One turn sends every row of this set to another row. A few are shown first. Where does it send the rows asked after them?
bili: [-21  -9 -15  19   6  18  -4   5   1   0 -20   1  43 -15  16  -6  21 -21
 -10]
zofus: [ 15  -6  -4  -6 -10  -8 -13 -48 -13  19 -12  -6  -8  -7   5  -1  -7   6
   2]
suna: [ 19  -9  -2  -4  -3  -3 -10 -41  -7  20 -14 -10 -22 -13   7   4 -10  16
   4]
sode: [ 22 -10   5  -5  -2  -2  -6 -37 -11  28 -21  -7 -17  -3   2   6 -11   8
   9]
rezim: [-24  23  22 -27   2 -28   5  17  28 -16   1  -8 -20   7 -22  -3  -5  10
   9]
duvob: [-16  10 -18   1  43 -17   9 -12 -11 -25  17  17   0 -19  -7 -25  17 -20
  11]
Nidon: [-18   6 -10   6  47 -11   1 -12 -18 -21   6  20   2 -23 -12 -18  15 -23
   8]
degi: [-15  32 -19 -19 -16 -36   7  -2  10  15   5 -16  19 -12  10   7   5  -6
  11]
zesag: [ -8  26 -11 -16 -28 -34  14  -2  -1  10   1 -14  17 -16  15   7   6  -6
  20]
remiv: [ 22  -3   6 -14 -10 -10  -9 -40  -6  10 -18  -7 -26 -10   6   9  -3  16
   3]
zaron: [  5 -24   3  10  16  18 -18  14  36 -17 -14   8 -18  11   2  -9  29 -28
 -15]
nufu: [-27  24  19 -21   4 -25  14  18  34 -15   4 -17 -26   6 -14   1  -2   7
  15]
digo: [-18  -7 -24  18  12  21   0   4   1  -5 -18   2  37 -11  28   3  17 -17
 -12]
gara: [  3 -33   8  15  21  17 -11  15  28 -20 -23   4 -17  10   3  -3  28 -18
 -18]
dodi: [-16   8 -18   3  50  -7   3 -13 -18  -9   9  20   2 -13  -7 -18   9 -27
   8]
siz: [-14  -2 -15  11  45  -5   3  -5 -19 -23   4  17 -11 -25 -15 -19  15 -27
   6]
Sasi: [  8 -24   7  15  18  21 -14  24  35 -10 -15   0 -25  19  11  -5  19 -20
   1]
Bos: [-22  16  24 -22   0 -22  17  25  30 -16   2 -10 -24   8 -15 -12  -3  17
   8]
sobud: [ 17  -4   2  -4  -5 -11 -14 -38 -18  21 -10  -9 -16  -6   1   2  -8  13
   0]
keted: [-16   2 -17   4  45 -11   7  -8 -16 -10  13  18  -3 -26 -15 -23  13 -24
   6]
vosi: [-24  21  22 -25  -4 -23   7   6  25  -9   0  -7 -23   4 -29  -5 -16  10
   1]
gaki: [-13  31 -11 -12 -23 -32  14  -8   3   4   5 -14  27 -14   9  12   2  -3
  12]
Repe: [  3 -35   4  17   5  24 -18  19  26  -6 -21  -4 -17  15   5 -11  20 -17
 -12]
Ven: [-11  -8  17   1 -31  -1  43   1  22  12 -25 -12  10  -2  10   7  -8  10
  10]
lada: [-19 -12 -18  28   7  19   6  -1  -7  -3 -17   3  36 -14  20   5  14 -21
 -10]
zarag: [-22  15 -11   4  44 -17   2 -12 -15 -13  12  14   4 -25  -5 -15  22 -30
  11]
robi: [-17  17  25 -20   1 -26  16  12  33 -11   8  -6 -26  14 -17 -10  -8  14
   3]
Vutud: [  4 -32   4  12  11  16 -16  18  34 -15 -20   0 -25  17   3  -5  27 -25
  -6]
Gutu: [-15   6 -19   9  44 -16   3  -9 -14 -18  19  15  -5 -11 -13 -23  15 -27
   6]
fopo: [ 13  -4   9 -10 -10 -17 -16 -37 -17  13 -21 -10 -17 -11   1  10  -5  11
  -4]
Dozef: [  9 -31   8  20  18  20 -14  17  26  -9 -15   2 -19  14   8 -10  25 -14
 -14]
seni: [-11 -12  15  12 -21   2  42  -1  21  14 -28 -14  -5  -8  18   8 -10  16
  10]
nideg: [-19  29  25 -28   6 -28  11  17  28  -6   7   0 -20  10 -12  -8  -7   5
  12]
Rusu: [-11  30 -20 -20 -26 -30   4  -9   6   3   1 -20  18 -10  15   7   8  -2
  18]
sife: [-21  -7 -18  24  17  17   0   2  -2  10 -19   1  39 -21  15  -1  11 -16
 -11]
dig: [  0 -35  10  17  10  21  -5  17  34  -4 -24  -6 -21  13   4  -1  28 -24
  -5]
tig: [-20  -8  15   5 -26   4  41  -2  17   4 -30 -15   3  -4  11   5 -11  19
  10]
vura: [-28  22  16 -27   4 -23   9  15  32  -9   8  -7 -25   7 -17  -9 -11  12
   0]
Seti: [  6 -30   7  14  10  17 -16  19  38  -6 -11   4 -24   9   9 -13  25 -22
 -11]
Fele: [ 15 -11   5  -6  -7  -6  -7 -47 -11  15 -22  -4 -19  -6   4   8  -7  10
   5]
Bib: [-17  15  26 -22  -1 -31  17   4  31 -19   0  -9 -24   6 -23  -1  -8  10
   5]
duni: [-19  -1 -26  16   7  -4  31  27  25 -32   4  -6   5   1  20   5  29 -27
  16]
funif: [-10 -10  13   6 -33  -2  40   3  16   6 -24 -16  -1   1  16  17  -5  12
   8]
rato: [-17   2 -18  11  41 -18  -4 -10 -13 -30   9  13  -6 -18 -12 -15  16 -34
   5]
sif: [-18  -8 -26  17   5  -4  36  18  21 -30  -2  -4  -4  -4  21  -7  29 -29
  26]
fatut: [  5  -6   2  -5  -3  -1  -9 -48 -13  23 -22 -10 -11  -9   9  11  -4   7
  -1]
toti: [-24  -3 -31  21  10   2  31  22  23 -33   0  -7   1   0  21  -1  16 -28
  22]
reko: [-18  -4 -28  16   9  -8  31  22  33 -22   2  -5 -11   1  27  -1  26 -29
  20]

toti goes to zesag
zofus goes to Repe
dodi goes to sode
Now these:
gara goes to Bib
bili goes to tig
Seti goes to vura
zarag goes to fatut
vosi goes to siz
reko goes to degi
rezim goes to Nidon
lada goes to funif
sobud goes to Dozef

